In the rows, 128 means zero.
Each path below is one point turned by a fixed rotation once a step. After each direction that follows a path, write how fast that rotation turns it, in deg/step (0 if it stays still).
Each turn is a multiple of 5 degrees from 10 to 175, or 0.
Each row of a path follows its step; steps can be skipped.

step 0: [131 125 141 142 122 133 131 129 123 128 126 137 147 145 125 129 123 137
 130 134 135 135 129 124 129 126 121 131 142 127 120 127 123 135 139 135
 134]
step 1: [134 133 136 116 124 121 136 118 118 138 126 113 127 115 133 125 131 136
 126 131 130 139 128 129 122 119 126 134 124 130 120 140 118 143 128 126
 126]
step 2: [119 133 126 112 131 140 127 127 130 131 121 133 122 145 123 133 134 132
 127 145 142 130 135 117 122 124 127 129 130 126 126 134 135 123 123 134
 116]
step 3: [128 120 123 132 128 127 135 132 135 134 137 123 129 125 129 136 134 115
 130 132 145 126 120 124 129 134 127 144 129 130 110 122 129 140 135 137
 139]
step 4: [140 130 137 117 115 138 127 122 123 131 133 135 137 126 122 118 122 119
 129 130 134 141 121 133 131 128 118 132 137 112 130 130 116 124 128 133
 118]
step 5: [129 123 129 124 128 119 137 143 119 134 127 124 121 141 129 132 132 138
 139 132 133 139 137 136 128 119 130 132 135 141 127 123 120 139 133 131
 115]
step 6: [124 134 130 121 130 130 137 119 127 123 122 116 119 128 128 134 152 111
 127 130 137 125 128 128 132 132 131 133 127 125 127 145 119 121 127 131
 124]
step 7: [131 123 129 116 134 132 131 135 132 122 131 125 135 132 135 138 117 118
 146 128 140 128 121 125 122 123 131 130 139 121 124 117 140 117 129 137
 125]
step 8: [146 138 137 138 120 126 133 139 126 133 126 130 123 122 118 130 130 124
 134 127 133 124 126 126 128 130 125 142 141 129 136 124 111 130 140 124
 135]
step 9: [128 136 134 116 135 128 137 115 129 131 128 131 129 129 130 139 133 129
 130 123 110 139 126 138 126 112 127 129 138 131 125 128 116 122 125 134
 114]
step 10: [126 130 128 124 141 118 115 138 137 121 126 116 112 139 125 139 129 123
 135 130 136 137 138 124 120 128 130 135 133 130 132 141 125 125 125 130
 135]
[128 131 130 127 128 131 129 126 135 129 126 132 128 121 128 131 127 132
 129 127 130 126 128 125 124 126 128 131 131 132 128 131 132 129 130 125
 127] : 55
[125 129 130 124 129 122 132 129 127 125 131 130 131 126 126 123 125 132
 126 126 127 128 130 124 128 131 125 129 128 132 127 127 122 125 131 130
 126] : 90
[128 127 128 122 131 128 125 126 128 128 124 131 131 125 123 127 129 127
 129 128 128 129 129 127 134 121 126 123 128 124 126 126 130 125 126 128
 126] : 145
[131 127 128 129 127 134 129 127 129 130 125 127 129 126 129 126 132 127
 126 126 128 126 128 127 123 131 122 126 126 128 129 129 123 123 121 129
 126] : 155

step 0: [139 134 129 142 122 124 129 114 123 136 133 133 142 117 131 125 128 125
 113 129 127 132 132 123 138 134 125 110 119 133 132 114 127 121 124 139
 137]
step 1: [138 128 128 115 124 137 139 133 125 127 122 132 124 125 110 130 135 116
 118 126 137 131 126 135 130 129 135 134 142 108 121 141 134 136 128 127
 118]
step 2: [126 119 139 136 106 140 122 144 127 134 137 125 128 130 133 117 120 136
 127 122 135 126 120 133 121 130 118 129 123 147 127 124 123 120 122 132
 124]
step 3: [135 130 110 118 137 117 149 125 108 129 129 124 125 116 129 135 123 123
 118 131 128 130 123 121 139 129 123 128 115 130 129 122 136 122 130 129
 124]
step 4: [136 126 127 127 127 152 133 138 141 122 120 118 136 132 124 125 132 137
 127 114 130 131 134 132 126 132 134 135 145 114 129 122 132 114 129 121
 133]
step 5: [120 132 147 135 120 119 123 129 118 127 126 130 130 133 131 123 115 124
 119 134 138 120 119 130 128 141 117 119 118 130 123 112 137 132 143 127
 127]
step 6: [128 120 120 118 136 134 139 130 118 116 140 118 125 119 118 120 139 122
 123 132 122 133 144 139 149 131 136 127 130 133 119 128 127 131 121 126
 129]
step 7: [136 136 121 141 112 132 116 135 140 140 129 114 122 136 132 127 127 131
 135 128 132 133 124 124 125 139 125 134 138 128 120 130 148 120 134 133
 119]
step 8: [121 131 133 137 128 120 145 122 122 119 136 135 140 117 134 137 124 122
 118 117 140 133 125 118 129 133 122 119 126 136 115 122 125 137 121 113
 132]
step 9: [151 117 122 136 128 141 130 122 125 130 130 123 128 129 130 112 137 135
 116 128 135 125 134 137 139 132 135 135 127 112 137 138 130 135 131 136
 130]
step 10: [126 128 136 125 103 129 122 136 111 139 126 132 132 129 127 139 126 118
 138 128 141 128 128 134 125 123 118 118 143 130 123 127 136 115 130 124
 126]
[131 127 128 127 132 128 124 125 125 133 127 126 125 125 125 129 127 130
 125 127 127 134 131 131 131 126 131 128 123 127 129 131 131 125 127 125
 133] : 125
[128 130 130 128 125 125 124 125 122 125 126 131 127 122 128 129 130 128
 126 129 124 128 128 122 128 131 123 130 130 130 126 128 125 125 130 127
 130] : 140
[129 130 130 133 127 132 121 134 126 127 132 132 128 130 129 132 128 126
 129 124 126 126 126 128 129 127 131 129 127 130 131 129 131 126 131 124
 126] : 135
[123 124 129 128 133 126 129 129 128 124 124 125 126 129 127 129 127 129
 129 127 123 129 126 133 128 133 129 131 128 129 127 121 131 124 132 129
 128] : 40
[125 127 128 128 130 124 128 129 126 129 127 128 130 130 127 128 127 119
 129 125 129 133 127 125 130 126 123 121 127 127 131 128 130 128 128 128
 126] : 145
[127 125 132 126 128 129 127 132 130 128 124 127 128 128 130 126 123 126
 126 127 129 128 125 124 123 128 132 126 129 131 121 133 130 129 129 127
 133] : 120

step 0: [132 118 148 130 133 119 144 121 131 126 143 120 112 133 125 138 116 128
 121 126 139 127 126 137 133 127 122 129 142 140 136 135 135 135 118 122
 134]
step 1: [128 116 115 128 141 121 133 122 136 119 128 106 114 132 120 140 136 138
 123 130 151 126 128 136 132 128 130 122 137 125 132 124 128 125 136 116
 132]
step 2: [114 119 127 126 132 127 145 129 131 139 147 132 118 130 123 128 128 139
 123 133 141 128 132 129 124 115 135 117 129 111 126 110 124 121 126 112
 121]
step 3: [113 112 135 140 129 131 138 116 142 140 129 119 125 124 121 120 111 131
 112 135 130 129 135 143 123 122 120 132 125 122 116 128 135 130 133 121
 127]
step 4: [120 131 133 133 128 128 141 123 136 118 126 116 131 114 130 127 122 151
 117 118 131 137 120 134 141 121 112 122 135 121 117 124 125 128 139 122
 140]
step 5: [125 122 136 137 127 120 136 130 126 141 135 121 122 126 144 120 130 136
 138 139 135 139 119 127 127 122 115 116 142 120 124 137 122 121 127 113
 145]
step 6: [113 127 129 134 135 115 130 117 121 139 143 108 116 129 123 136 126 140
 142 142 120 122 121 126 129 127 122 136 128 132 114 132 132 135 131 116
 133]
step 7: [117 112 141 125 135 127 133 129 131 115 151 124 127 122 125 138 138 137
 125 132 133 120 119 133 133 123 125 143 130 117 128 126 131 142 122 123
 144]
step 8: [115 112 132 149 134 130 122 117 141 123 149 118 126 133 128 127 142 129
 122 124 142 134 121 126 129 136 128 130 132 118 132 134 124 114 128 120
 128]
step 9: [112 114 123 130 125 127 123 124 134 125 146 120 113 120 110 122 125 137
 129 125 122 130 133 115 135 112 120 120 133 118 127 133 118 122 134 124
 118]
step 10: [130 110 137 124 122 138 129 115 128 129 137 131 107 121 119 127 114 133
 125 128 124 130 119 134 121 126 113 126 117 110 125 130 126 121 134 128
 145]
[126 129 134 129 130 128 128 127 126 123 126 128 130 123 127 132 126 126
 124 127 126 133 130 134 131 130 129 131 127 128 131 128 133 127 126 128
 131] : 100
[130 125 127 123 125 128 131 125 129 126 128 129 129 130 127 130 127 128
 125 122 128 125 125 133 127 128 126 131 125 131 125 133 126 133 131 126
 130] : 110
[122 131 125 127 130 130 127 127 134 129 128 134 125 129 129 127 127 128
 128 126 128 129 131 131 126 125 127 131 128 126 133 128 128 125 135 129
 128] : 55
[126 128 128 130 127 133 122 130 127 131 132 125 126 129 128 130 132 129
 129 125 125 133 127 126 128 130 127 130 126 129 134 130 124 135 126 129
 130] : 35
[130 121 130 126 128 129 127 133 130 128 126 130 128 127 129 124 128 123
 128 133 131 127 132 129 126 124 126 128 131 126 131 132 128 132 126 129
 132] : 155

step 0: [126 133 116 122 129 132 128 106 135 126 124 137 110 118 134 129 127 139
 125 135 125 136 128 123 134 137 144 120 133 140 120 132 140 143 138 120
 112]
step 1: [134 126 130 124 123 129 139 124 128 115 125 117 139 120 134 139 113 131
 123 141 121 130 110 135 128 115 130 104 135 126 133 118 120 132 137 114
 120]
step 2: [138 117 138 126 119 121 133 131 126 124 127 132 133 138 134 137 120 131
 140 130 140 131 139 131 130 139 140 108 108 130 136 125 118 111 124 118
 143]
step 3: [122 136 133 123 110 127 111 119 131 131 121 125 107 139 139 112 129 133
 123 123 131 125 137 137 129 136 131 126 132 150 139 131 125 128 118 117
 133]
step 4: [125 130 132 112 129 136 122 131 144 118 132 140 123 123 129 138 125 137
 109 127 116 123 130 131 152 117 137 126 136 144 127 116 131 135 131 129
 117]
step 5: [129 117 130 127 129 116 131 135 116 120 143 123 121 127 130 138 117 122
 122 143 124 119 132 129 134 110 131 120 129 122 127 113 131 120 147 114
 144]
step 6: [131 121 129 128 127 134 126 132 114 128 128 134 109 134 128 128 117 127
 145 135 139 122 148 116 118 134 144 117 126 132 149 139 128 131 134 127
 130]
step 7: [133 147 121 120 119 129 118 128 119 127 106 140 115 133 131 119 126 144
 135 135 115 131 126 135 130 122 130 128 137 129 139 121 122 136 121 120
 111]
step 8: [132 122 119 123 114 127 144 137 135 127 124 137 135 134 115 146 130 135
 123 145 126 131 129 141 152 131 122 122 138 132 132 112 134 126 129 124
 125]
step 9: [108 129 129 148 118 121 128 124 118 135 138 121 120 130 124 140 131 118
 132 138 133 138 136 127 130 124 141 112 129 138 130 115 130 123 127 122
 146]
step 10: [112 127 143 121 123 143 106 129 117 125 137 132 122 136 134 130 122 127
 128 133 135 130 130 133 118 128 141 119 130 130 144 132 135 128 116 134
 108]
[127 126 127 129 126 125 134 130 129 124 133 128 133 130 127 125 128 129
 130 129 128 127 132 128 123 125 135 127 133 128 125 128 126 125 126 129
 130] : 100
[129 129 134 127 128 125 128 125 127 129 130 126 127 130 122 128 129 129
 128 131 124 128 129 119 126 134 128 128 129 130 129 129 130 127 125 126
 131] : 110
[130 124 132 133 121 129 128 129 127 130 129 126 130 127 130 130 124 128
 128 126 131 130 130 124 130 125 128 129 126 122 129 126 128 134 128 127
 132] : 100
[126 132 129 128 125 131 129 119 129 129 129 132 128 128 127 128 128 127
 129 125 129 128 131 127 124 121 128 129 128 131 131 132 130 131 127 126
 125] : 110
[130 128 124 130 125 126 126 130 126 127 129 127 130 120 128 133 130 126
 128 123 126 124 130 126 123 131 125 131 127 129 126 128 128 127 125 127
 125] : 0

step 0: [130 131 135 124 118 133 134 104 140 123 111 133 123 126 140 119 141 122
 132 133 129 128 130 132 143 118 128 129 109 125 135 130 132 139 132 133
 121]
step 1: [130 138 140 121 121 129 123 115 136 115 123 127 125 124 138 129 148 122
 122 123 133 115 136 112 116 125 126 128 129 128 147 132 131 135 141 138
 127]
step 2: [127 144 133 133 133 140 128 123 131 120 136 130 130 139 135 130 134 131
 111 128 123 116 126 108 130 125 128 142 133 134 138 142 144 125 134 116
 122]
step 3: [132 147 119 130 130 140 135 116 133 116 135 125 133 133 151 123 128 135
 133 133 126 135 133 131 133 116 125 145 123 128 134 139 132 120 119 117
 138]
step 4: [138 126 129 117 121 145 136 108 137 113 135 117 124 128 130 128 135 136
 133 130 134 145 135 123 122 126 116 128 120 123 142 124 128 132 113 124
 126]
step 5: [140 131 133 131 117 145 128 119 135 128 119 125 124 120 127 132 141 126
 128 134 117 136 139 109 134 136 132 131 117 130 135 127 144 141 122 132
 113]
step 6: [125 139 132 127 121 131 119 121 142 137 122 126 122 114 149 132 144 116
 131 128 114 122 127 125 121 123 130 138 123 126 139 144 139 124 125 129
 119]
step 7: [118 131 134 126 141 145 132 123 148 128 132 132 123 122 136 119 139 130
 118 126 138 121 125 127 115 119 117 136 127 126 140 149 136 133 127 122
 131]
step 8: [139 139 136 125 140 143 137 124 134 112 134 126 131 132 131 111 136 135
 120 133 134 135 144 131 131 134 128 130 117 139 131 147 140 123 130 130
 127]
step 9: [146 148 135 115 118 129 133 119 135 118 139 124 129 140 133 127 139 138
 142 141 122 129 129 132 122 135 136 129 121 122 136 136 136 128 119 128
 121]
step 10: [135 142 128 118 123 141 124 113 136 131 130 127 126 123 119 144 134 127
 133 142 126 127 139 124 116 119 130 138 134 120 132 130 144 146 118 122
 128]
[127 124 128 128 130 134 131 127 127 133 131 129 127 132 122 127 129 128
 124 131 129 128 127 124 130 124 129 132 127 128 124 127 130 133 130 127
 125] : 135
[120 126 130 129 130 131 128 124 128 125 127 128 127 125 127 123 125 130
 127 131 131 131 127 133 131 124 127 128 127 131 128 130 125 126 123 127
 131] : 90
[126 131 134 129 128 129 125 126 127 127 130 127 134 134 128 130 127 135
 129 124 129 125 131 132 128 127 129 128 130 128 127 131 128 130 132 130
 127] : 55
[129 132 125 125 130 125 130 128 128 125 132 129 135 127 122 130 130 132
 130 131 128 128 127 125 129 129 128 132 126 130 129 127 127 125 127 127
 132] : 60
